In the data rows, the value 128 means zero.
In each game, the first row plays the second. By how much does the first row win? 10 means about a draw, 20 a big win and 0 a big loss. Wins can go round in a circle. Each row has two weighted sums of its numbers, A and B, taken from their middle values. A row wins by its A times the other's B, less its B times the other's A.
{167, 122,  80, 143, 178, 103, 117, 154, 171, 118, 121, 137, 119,  69, 144, 187, 126,  98}
{176, 114, 107, 157, 172,  70, 122,  86, 143,  81, 154,  98, 158, 130,  63, 147, 157, 138} 11
{158, 142,  88,  50, 106, 157, 105, 181, 155, 172, 112,  63, 133, 145, 108, 125, 103, 179}
{132, 133, 174, 124,  74, 126, 113, 109, 170, 147, 106, 101, 108, 158,  89,  72, 142, 135} 14
{104, 184, 152,  66, 112, 238, 119, 180, 165, 108, 156, 142,  74, 193, 151,  19,  80, 136}
{122, 181, 145, 157, 114,  96,  98, 192, 167, 155,  87, 129, 199, 116,  93,  65, 189, 201} 16
{107, 132, 156, 153, 131, 106, 141, 111, 126, 176,  98, 144,  92,  99,  82, 146, 109, 166}
{117, 112, 146, 141,  76,  82, 139,  93, 127, 134, 124, 111, 132,  89,  98,  74, 157, 148} 7
{149, 123, 139, 151,  75, 106, 122, 157, 171, 148, 125,  94, 113,  96, 101,  82, 131, 196}
{179, 192,  53, 157, 161, 148, 119, 155, 185,  87,  80, 103, 129, 117, 153, 178,  70,  42} 13
{ 98, 163, 130,  96, 124, 204, 141, 126,  99, 146, 123, 126, 104, 174, 125,  58, 106,  78}
{185, 110,  69, 112, 111, 220,  89, 170, 118,  83, 134,  91,  70, 179, 146, 159,  78, 100} 16
{131, 159, 186, 152,  69,  80, 121, 174, 171, 153,  69, 123, 178,  87,  99, 113, 179, 241}
{139, 187, 123, 125,  79, 180, 108, 186, 203, 131, 126, 128,  74, 115, 144,  99, 111, 152} 7
{120,  98, 140,  52,  84, 214, 151, 144, 111, 166, 182, 116,  66, 159, 158, 145,  95, 117}
{ 67, 171, 149, 119,  80, 203, 169, 195, 119, 144, 141, 165, 123, 120, 177,  79, 123, 111} 7
{ 56, 113, 174, 185, 138, 143, 136, 197,  97, 146, 107, 198, 140, 118, 154, 153, 158, 126}
{ 59, 126, 191, 128, 112,  74, 145, 147, 135, 188, 179, 170, 151, 170, 159, 102, 169, 198} 16
{146, 153, 121, 114, 126, 168, 135, 124, 133,  88, 137, 114, 124, 158, 125, 167,  88,  82}
{ 63, 126, 175,  89,  92, 157, 141, 137,  98, 118, 132, 150, 160, 137, 145, 135, 114,  89} 11
{141, 128, 130, 162,  89, 107, 102, 129, 165, 150, 111, 118, 128, 129, 137,  86, 112, 176}
{128, 171, 135, 192,  79, 100, 135, 173, 156, 144,  69, 115, 201,  87,  59, 103, 174, 191} 14
{ 99,  53,  73, 152, 228, 142, 128,  81,  57, 102, 198, 178,  78,  58, 108, 102, 143, 116}
{113,  85, 103, 168, 200,  95, 140,  93, 107, 146, 150, 170, 174,  60, 123, 194, 168, 104} 12
{169, 126, 138,  74,  99, 130, 104, 166, 126, 133, 156,  90, 123, 180, 106, 194, 106, 132}
{ 96, 163, 145,  98, 108, 180, 125, 135, 105, 112, 131, 156,  64, 164, 161,  89, 111, 143} 10
{173,  48,  48, 176, 223, 103, 119,  82,  93,  83, 129, 152, 135,  68, 125, 204,  97,  68}
{ 81, 128, 111, 127, 158, 129, 121, 107,  68, 185,  92, 187, 103, 112, 186, 169, 161, 114} 13
{ 87, 121, 150, 129, 130, 139, 169, 122,  94, 122, 116, 164, 120, 104, 170, 141, 169,  99}
{122, 194, 127, 143, 100, 150,  99, 189, 179, 111, 117, 142, 163, 109,  74,  80, 145, 172} 8
{  0, 218, 131,  92,  28, 209, 173, 187, 155, 175,  99, 185, 171, 164, 237,  50, 173, 164}
{ 47, 145, 116, 123, 105, 154, 181, 152, 128, 152, 112, 166, 167, 112, 159,  95, 146, 128} 17
{109, 169, 158, 132, 132, 192, 138, 144, 138, 137, 114, 133, 109, 165, 133, 105,  91, 148}
{104, 106, 213, 169, 133, 108, 151,  82,  97, 126, 102, 140, 159, 128, 116, 189, 152, 135} 10
{ 85, 155, 106, 203, 159, 118, 150,  80,  97, 123,  84, 183, 149,  24, 125, 110, 164, 135}
{144,  85,  87, 115, 177, 116, 144, 133, 129, 130, 121, 137, 124, 108, 140, 159, 114, 108} 14
{151, 102, 131, 117,  91, 110, 111, 100, 156, 136, 115,  78, 139, 119,  97,  93, 144, 185}
{189,  55,  74, 158, 206,  74,  88, 113,  95,  82, 182, 121, 145,  67, 119, 160, 119,  94} 8
{124, 119, 116, 120, 134,  98, 133,  82, 123, 136, 136, 114, 153, 166, 136, 139, 194, 115}
{ 58, 133, 124, 126, 119, 163, 178, 165,  85, 166,  91, 183, 155,  66, 179, 158, 167,  86} 12
{182, 147, 137, 165, 184, 123,  98, 118, 204,  89, 163,  32, 141, 148,  85, 130, 117, 127}
{112, 144, 164,  98, 113, 155,  97, 107, 109, 105, 101, 139, 135, 123, 145, 109, 129,  77} 14
{144, 144, 166, 147,  96,  85, 109, 143, 148, 149, 106,  98, 172, 154,  84,  83, 140, 220}
{166, 164, 138,  82, 108, 177, 124, 194, 196, 141, 119,  81, 120, 171, 158,  95,  66, 138} 8
{154,  94, 103,  89, 155, 138, 118, 116, 146, 126, 126,  93,  84, 135, 106, 124, 123, 164}
{189, 130,  93,  25,  97, 213,  73, 215, 116,  87, 164,  76,  30, 206, 143, 180, 109,  93} 11
{106, 138, 132, 154, 155, 152, 136, 187, 105, 153, 114, 169, 125, 143, 115, 102, 137, 173}
{114, 127, 159, 126,  73, 119, 129, 152, 143, 162, 100, 110, 113, 145, 127, 123, 118, 167} 10
{164,  96,  26, 194, 231,  61, 126, 131, 131,  95, 162, 113, 191,  66, 104, 141, 117, 133}
{ 74, 128, 136, 159, 191, 129, 156, 136,  79, 135, 109, 211, 114,  62, 188,  83, 139, 121} 10
{ 70, 160, 155, 110,  69, 183, 138, 190, 129, 128,  91, 143,  91, 123, 176,  93,  98, 146}
{149, 120,  78,  63, 142, 160, 125, 153, 126, 104, 146, 100,  86, 153, 120, 164,  94,  62} 12
{103, 102, 174,  87,  89, 174, 156, 142, 116, 153, 116, 120, 118, 150, 156,  65, 117, 107}
{148,  85, 127, 133,  91,  65, 102, 121, 150, 124, 117,  86, 151, 123,  54, 111, 132, 213} 3
{109, 158,  97, 162, 162, 129, 161, 145, 136, 150,  88, 126, 181, 137, 152, 115, 135, 139}
{159, 164,  84, 171, 192, 100, 117, 152, 178, 118, 132,  84, 144, 126,  85, 111,  93, 162} 12
{ 89,  98, 236,  98,  88,  92, 141,  52,  90, 167, 126, 122, 163, 147, 118, 114, 178, 177}
{143, 183, 169, 108,  50, 162, 129, 155, 149, 149, 108,  94, 136, 155, 132, 123,  84, 167} 8
{150, 210, 128, 144, 163, 155, 117, 163, 179,  99, 122,  89, 117, 142, 139, 114,  81, 164}
{124, 128, 146,  94, 137, 147, 103, 121,  87, 135, 129,  99, 113, 162, 113, 118, 113, 117} 13
{ 60,  65, 224,  40, 124, 151, 135,  23,  22, 124, 119, 189, 108, 141, 170, 135, 154, 122}
{ 95, 111, 152, 143, 102,  93, 136, 103,  92, 147, 134, 188, 164,  83, 180, 116, 166, 116} 15
{159, 106, 105, 135, 142,  84, 142, 100, 172, 134, 117,  85, 193, 135, 113, 139, 141, 136}
{  5, 196, 185,  75,  57, 143, 164, 142, 147, 176, 124, 168, 192, 147, 191,  71, 177, 209} 7
{114, 172, 141, 111,  95, 184, 138, 156,  71,  88, 145, 151,  74, 138, 140, 100, 104,  95}
{ 71, 182, 174,  94,  99, 171, 132, 137,  98, 152, 118, 168, 117, 137, 185, 116, 133,  90} 9
{167,  85, 137,  97, 139,  45, 121,  92, 122,  95, 147,  88, 129, 131,  59, 140, 120, 199}
{155, 162,  96,  88,  91, 192, 108, 183, 138,  84, 139, 102,  72, 185, 166, 127, 112, 117} 9
{ 96,  87, 177, 120, 133, 102, 156,  70, 107, 178, 123, 153, 136, 187, 109, 111, 145, 177}
{110, 128, 129, 164, 135,  80, 162,  89, 142, 140,  75, 181, 160, 100, 174, 104, 167, 163} 11
{ 92, 127, 171,  69, 107, 178, 160, 154, 136, 127,  70, 144, 141, 128, 144,  54, 125,  94}
{169, 168,  93, 122, 200, 148, 115, 180, 170,  87,  94, 103, 123,  62, 131, 149, 126, 111} 14
{171, 145, 119, 109, 187, 143, 113, 129, 171, 102, 120,  98, 140, 135, 123, 112, 109,  98}
{145, 166, 130,  74,  96, 183, 103, 189, 180, 119, 112, 123, 128, 159, 127, 111, 114, 113} 14
{ 87, 129, 114, 146, 163, 130, 146, 138,  76, 101, 154, 197, 112, 102, 149, 148, 142, 120}
{155,  52, 165,  85, 133,  74, 101,  97,  94,  82, 153, 121, 132, 163,  88, 156, 138, 128} 10
{ 88,  66,  57, 159, 204,  98, 162,  64,  37, 125, 164, 190, 129,  89, 125, 143, 124,  71}
{145, 115, 138, 117, 107, 110, 131, 132, 115, 139, 132, 110, 103,  81,  92, 176, 118, 156} 6
{154, 183, 158, 143,  76, 101,  82, 136, 200, 126, 102, 100, 148, 170,  97, 108, 147, 245}
{ 90, 141,  98, 152, 143, 112, 171, 109,  86, 129, 144, 193, 103, 111, 192, 144, 167, 130} 16
{ 91, 157, 213,  71, 101, 148, 159, 135, 137, 166, 113, 123, 133, 180, 157,  75, 121, 160}
{164, 153, 120,  84, 140, 143, 121,  99, 159,  98, 125,  84, 112, 153, 128, 152,  99, 130} 10
{ 53, 190, 186, 226, 152, 112, 136, 136, 136, 141,  97, 199, 146, 140, 130,  85, 149, 194}
{ 94, 128, 148, 140, 165, 114, 121, 131, 108, 136, 115, 157, 132,  94, 174, 166, 135, 146} 13
{154, 117, 129, 166,  75,  91, 147, 111, 148, 148,  90,  94, 118, 109,  61,  97, 123, 197}
{189, 170,  21, 141, 166, 144, 136, 205, 183,  91, 102, 119, 122,  97, 155, 168,  98,  87} 16
{ 77, 170, 128, 127,  69, 162, 134, 170, 107, 130, 119, 153, 140, 142, 119, 125, 159, 146}
{ 95, 118, 142, 146, 147, 114, 146, 151,  97, 150, 138, 170, 143,  68, 161, 129, 177, 143} 12
{165, 121, 158, 119,  92, 106, 130, 131, 152, 159, 122, 107, 155, 130,  59, 112, 128, 163}
{144, 140,  76, 119, 143, 140, 101, 122, 147, 124, 114, 111, 147, 104, 156, 145, 101, 144} 8
{150, 220,  70, 118, 111, 197, 112, 242, 196, 112,  92, 101, 104, 140, 129, 102,  92, 132}
{110,  82, 153,  83, 120, 113, 142,  78,  70, 132, 169, 144, 143, 146, 102, 156, 134, 119} 10
{108, 104, 179,  73,  80, 180, 147, 127, 121, 128, 121, 113, 126, 159,  82, 183, 107,  99}
{185, 137, 178,  67, 165, 146, 104, 132, 150, 123, 124,  31, 133, 164,  80, 156, 105, 130} 10
{159, 117, 121, 158,  85,  92, 120, 136, 175, 144,  51, 102, 129, 102,  71, 124, 107, 201}
{189, 132, 119, 105, 160, 119, 123, 107, 139,  94, 160,  70, 117, 150,  83, 173, 139, 102} 10
{164, 156, 121, 153, 160, 126, 124, 137, 183, 145, 119,  77, 187, 112, 101, 107,  92, 184}
{149, 121, 176, 141, 117,  65, 127,  69, 145, 149,  97, 120, 135, 170,  81, 111, 167, 163} 10
{ 56, 161, 138, 208, 105, 106, 132, 157, 107, 163,  72, 188, 161,  98, 180, 100, 138, 136}
{ 90, 151, 131, 123, 155, 148, 170, 122,  80, 131, 102, 196, 106,  92, 172,  93, 124, 115} 12
{134, 151, 121,  88,  81, 160, 128, 133, 143, 132, 109, 113, 123, 149, 121, 130, 106, 118}
{ 59, 155, 117, 165,  85, 101, 127, 122, 126, 166, 125, 159, 116, 143, 147,  86, 160, 224} 6
{140, 111,  16, 181, 183, 140, 127,  93,  71,  84, 203, 135,  74, 119, 152,  64,  99,  42}
{ 89,  92, 101, 159, 149, 101, 164, 102,  69, 119,  78, 197,  92,  73, 167, 153, 143, 112} 10
{132, 157, 133, 132, 140, 160, 125, 150, 157, 156, 102,  97, 110,  96,  79,  95, 115, 141}
{187, 126, 103, 137, 161, 131,  87, 121, 166, 121, 106,  54, 125, 133, 107, 132, 101, 113} 14
{ 86, 193,  87, 215, 129, 139, 158, 183, 147, 132,  95, 180, 183, 138,  99,  87, 102, 152}
{164, 192,  72, 147,  96, 218, 120, 203, 176, 121,  79, 102, 126, 161, 126, 125,  68, 115} 9
{ 50, 174, 150, 158, 134, 137, 135, 144, 138, 167, 122, 168, 170, 101, 148, 119, 125, 173}
{185, 130, 143, 114, 109, 110, 121, 171, 193, 145, 153,  48, 125, 141,  57, 123,  89, 166} 10
{197, 236,  68, 147,  81, 189, 105, 184, 199,  99,  70,  71, 135, 150, 118,  72,  95,  70}
{163, 129, 147, 123, 134,  52,  99, 123, 146, 122, 101, 111, 159, 145,  29, 177, 151, 162} 4
{108, 169, 111, 120, 147, 201, 108, 146,  98, 104, 161, 190,  97, 190, 135,  83, 105,  85}
{ 87, 154, 125, 159, 157, 121, 137, 186, 129, 154,  87, 155, 117, 120, 118, 132,  98, 109} 8
{ 90,  76, 180, 133, 133, 117, 135,  94,  83, 116, 103, 149, 147, 146, 146, 164, 139,  93}
{188,  72,  82, 177, 207,  68, 122, 112, 104,  98, 138, 123, 150,  97, 119, 162, 133, 102} 9
{166,  71, 136,  34,  92, 168,  87, 144, 119, 135, 143,  57,  97, 122, 103, 233,  82,  93}
{176, 179,  59, 164, 177, 141, 103, 163, 141,  55, 141, 104, 144, 115, 119, 144, 112,  62} 10
{107,  72, 149,  86, 120, 127,  96, 111, 100, 116, 142, 113,  70, 119, 129, 168, 137, 111}
{172, 106, 101, 101,  68,  66, 142,  82, 140, 141, 103,  72, 158, 157,  78, 120, 142, 160} 14
{ 90, 206, 118, 184, 131, 127, 140, 186, 134, 115, 107, 170, 209,  89, 108,  87, 157, 206}
{ 59, 185, 160, 134,  77, 169, 131, 176, 136, 157, 102, 155, 180, 164, 176,  76, 127, 167} 10
{137,  89, 132, 116, 130,  89,  96,  37, 151, 127, 115,  93, 104, 169, 128, 146, 139, 163}
{141,  82, 124, 124, 132, 110, 115,  59,  87, 129, 132, 112, 101, 130, 116, 139, 130,  85} 11
{182, 134, 204,  95, 103, 155, 135, 132, 185, 148, 139,  45, 124, 102,  68, 142, 105, 148}
{186, 132,  40, 173, 150, 143, 124, 206, 144, 130, 128, 138,  67,  92, 164, 174, 103, 118} 13
{101, 119, 123, 147, 123, 135, 143, 124,  84, 121, 122, 162,  91, 119, 149, 177, 155,  89}
{ 47, 139, 164,  74,  68, 146, 141, 132,  93, 177, 109, 144, 135, 153, 130,  73, 122, 180} 7
{232, 150,  98, 162, 139, 119, 115, 142, 214, 121, 106,  25, 127, 141,  92, 137, 138, 134}
{124, 102, 156, 134,  89,  69, 116,  90, 121, 117, 172, 111, 122, 139,  54, 138, 157, 130} 2
{101, 106, 115, 152, 170, 138, 164,  99,  91, 140, 162, 185, 158, 100, 129, 167, 154, 146}
{174,  58,  84, 193, 142,  63, 134, 111, 109, 127, 145, 114, 185,  80, 142, 140, 171, 141} 7
{172, 127,  76, 125, 213, 112, 122, 117, 154, 103, 109,  82, 128, 148, 166, 143, 101, 126}
{111,  69, 236, 126, 117,  83, 163,  69,  71, 142, 179, 148, 101, 207, 171, 173, 168, 133} 12
{161,  73,  31, 159, 180, 112,  86, 110,  86,  99, 208, 159, 119,  98, 130, 190, 116,  64}
{154, 165, 111, 106, 157, 139, 113, 127, 148,  91, 127,  84, 160, 174, 148, 136, 112, 116} 10
{ 66,  90, 129, 154, 177, 110, 170,  74,  55, 116, 124, 186, 158, 110, 174, 123, 140, 119}
{ 90, 230, 164, 113,  85, 182, 106, 146, 180, 139,  91, 120, 126, 151, 129,  50,  88, 151} 11
{160, 164, 153, 118, 122, 151, 123, 139, 167, 130,  80,  82, 172, 182, 107, 112, 130, 158}
{138, 122,  53, 206, 227, 116, 125, 193, 115,  77, 144, 177, 168,  86, 172, 196, 103,  97} 14
{156, 192, 102, 125, 149, 177, 137, 215, 189, 106, 127,  93, 133, 152, 131, 173,  87, 103}
{153, 104, 158, 166, 121,  64, 145, 143, 165, 150, 192,  92, 145,  76,  71, 121, 177, 167} 1
{135, 209, 151, 146,  73, 118, 113, 175, 166, 159, 122, 101, 199, 107,  84,  94, 132, 165}
{102, 187, 163, 181, 138, 147, 146, 198, 157, 155,  87, 163, 107,  99, 120, 101, 109, 137} 14
{155, 114, 107,  75, 113, 142, 130, 117, 133,  94, 150, 119, 141, 141, 149, 190, 126,  82}
{ 95, 125, 227, 177,  70,  65, 158,  72, 109, 165, 107, 161, 158, 129, 166, 143, 176, 181} 12
{148,  99, 143, 148, 175, 108, 139, 133, 148, 128, 131, 123, 130, 129, 145, 175, 104, 143}
{107,  98, 255, 142, 100,  67, 172,  54, 117, 143, 184, 156, 122, 190, 130,  83, 198, 190} 12
{113,  75, 156, 167,  98, 101, 167,  65,  47, 118, 105, 164, 137, 124, 165, 171, 158, 114}
{164,  47,  79, 104, 179,  95, 104,  80, 104,  94, 152, 127, 106, 120, 140, 194, 105, 105} 10
{131,  47, 122, 156, 147,  77, 162,  69, 107, 121, 168, 155, 127, 122, 115, 135, 163, 131}
{144,  59, 154,  69, 136, 126, 139, 123, 129, 140,  94, 116, 135,  75, 149, 116,  89,  46} 4
{ 87,  94, 172, 106, 117, 170, 141,  75,  56, 131, 172, 195,  54, 124, 169, 150, 120,  85}
{136,  70, 148, 131,  92,  72, 112,  83, 141, 165, 166, 133, 154, 147,  88, 134, 159, 123} 10
{184, 180, 150, 133, 134, 132,  97, 146, 191, 118, 160,  49, 131, 123, 105, 172, 109, 120}
{167, 218, 142, 131, 132, 133, 104, 195, 215, 129, 107, 106, 187, 133, 138, 122, 108, 197} 12
{122,  42, 118, 147, 132,  98, 142,  67, 115, 148, 182, 153, 154, 154,  88, 131, 145, 138}
{147, 151,  65, 147, 165, 121, 131, 157, 168, 123, 112, 108, 183,  84, 108, 198, 105, 125} 10
{111, 152, 197, 174, 101,  83, 116, 164, 157, 143,  82, 115, 185,  91,  89,  99, 181, 232}
{ 71,  74, 155, 106,  74, 174, 143,  68,  40, 139, 121, 190, 103, 141, 188, 111, 147, 125} 11
{154, 111, 103, 140, 200, 110,  88, 125, 181, 103, 146,  88, 129,  55, 109, 149, 121,  98}
{ 96,  40, 141, 117, 162,  85, 142,  15,  63,  93, 166, 167, 130,  99, 139, 136, 151, 113} 12
{124, 126, 140, 115,  71, 112, 133, 135, 168, 128, 116,  90, 116, 148, 133, 136, 118, 135}
{174, 150, 134, 172, 104,  49, 113, 123, 180, 138, 105,  76, 152, 119,  40, 129, 135, 181} 9
{160, 108,  93, 174, 195,  83, 121, 112, 132, 148, 136, 121, 189,  98,  91, 142, 141, 143}
{130, 109, 130, 181, 103,  72, 147, 109, 151, 168, 137, 163, 111, 103, 135, 135, 168, 177} 10
{168, 117,  86, 113,  84, 101, 107,  87, 150, 121, 126, 110, 116,  90,  89, 126, 155, 136}
{187,  75,  92, 165, 195,  50, 110,  97, 113, 132, 144, 111, 115, 114,  82, 158, 137, 147} 10
{113, 113, 117, 172, 141, 116, 169,  88, 120, 138, 108, 151, 127, 142, 116, 110, 145, 145}
{119,  33, 106, 130, 122,  83, 127, 103,  90, 151, 130, 139, 157, 103,  97, 162, 134, 144} 9
{166, 127,  31, 165, 141, 147, 132, 139, 126,  90,  94, 125,  97, 131, 141, 188,  89,  60}
{139,  62, 137,  58, 135, 122, 106, 114,  99, 131, 124, 120, 113, 116, 127, 169, 160, 144} 11
{142, 113,  94, 104, 104, 137, 112, 154, 162, 133, 142,  77, 132, 130, 117, 145, 119, 148}
{160, 115,  79,  98,  86, 114, 100, 106, 149, 122,  95,  95,  94, 173, 106, 165, 131, 159} 9
{131,  82,  90,  77, 128, 168, 102, 119, 133, 127, 143, 105,  67, 148, 163, 179, 116, 110}
{155, 134, 106,  61, 121, 180, 126, 123, 105, 146, 135, 128, 110, 141, 115, 116, 106, 140} 10
{ 89, 126, 170, 194, 163,  76, 167, 119, 100, 122, 172, 186, 108,  83, 153, 124, 185, 150}
{ 81, 119, 164,   0, 116, 185, 120,  72,  69, 144, 192, 179, 122, 183, 147, 101, 134,  69} 10
{151,  76, 104, 189, 188,  67, 112,  69,  68, 108, 122, 140, 114, 129, 123, 148, 160, 107}
{209, 133,  28, 179, 145, 154, 127, 130, 140,  39, 142, 128,  95, 107, 151, 123, 102,  25} 9
{155, 125, 117, 127, 125,  69, 127, 134, 187, 138, 116,  83, 153, 137,  67,  87, 111, 202}
{106, 116, 218,  85,  78, 213, 154, 139,  90, 117, 189, 135,  76, 140, 178, 110,  93, 102} 11
{135,  70, 155, 106,  81,  73, 153,  54,  66, 148, 169, 128, 111, 168, 168, 174, 180,  96}
{147, 179, 102, 151,  90, 227, 163, 200, 121,  86, 122, 133,  87, 173, 129, 114,  61,  88} 18
{113, 130, 109, 182, 124,  88, 134,  98, 136, 128, 108, 148, 152, 125, 146, 108, 152, 148}
{165, 115,  88, 164, 145,  69,  95, 102, 179, 143,  74,  83, 121, 145,  56,  98, 138, 158} 10
{ 90, 103, 172, 108, 107, 171, 107, 102,  56, 145, 166, 179, 118, 158, 137, 105, 123,  76}
{165, 143, 113, 162, 142, 104,  84, 128, 195, 102, 153,  92, 164, 156,  21, 131, 101, 156} 5
{153, 114, 183, 120,  72, 107,  95, 114, 170, 179, 165,  55, 156, 184, 115, 116, 145, 193}
{151, 133, 120, 138,  92,  73,  94,  92, 162, 150, 132,  97, 190, 133, 110, 134, 144, 209} 8
{ 52, 181, 166, 141,  76, 181, 160, 165, 146, 143, 104, 142, 138, 123, 121,  77, 152, 130}
{118, 145, 106, 181, 171, 133, 171, 162, 114, 138,  97, 171, 102,  91, 111, 130, 136, 131} 16
{119, 131,  89,  96, 143, 180, 122, 117, 116, 125, 150, 124, 122, 177, 161, 124, 118, 128}
{125,  53, 156,  56,  85,  98, 145, 111,  89, 158, 120, 123,  92, 124,  78, 215, 190, 176} 11
{128, 158,  31, 215, 223, 111, 135, 124,  96,  67, 151, 188, 137, 118, 143, 163, 126,  21}
{108, 100, 173, 143,  95,  52, 139,  60,  74, 146, 138, 179, 160, 130, 156, 179, 178, 147} 17
{ 79,  95, 222, 143, 120, 139, 131, 126, 125, 146, 132, 166, 144, 141, 111, 127, 163, 178}
{138, 204, 149, 137,  80, 143, 111, 192, 188, 182, 121,  92, 213, 117, 117,  81, 146, 192} 15
{150, 167,  87,  42, 108, 182,  89, 191, 145, 107, 139,  79, 114, 124,  95, 101,  69, 106}
{185, 156, 111, 113, 148, 161,  95, 186, 172, 137, 132,  67, 161, 152, 137, 141,  91, 106} 10
{ 53, 144, 152,  50,  59, 198, 127,  98,  60, 127, 135, 217,  74, 200, 192, 114, 123,  69}
{100, 113, 150, 100, 105, 146, 137,  92,  92, 136, 120, 143, 175, 138, 149, 135, 133, 113} 11
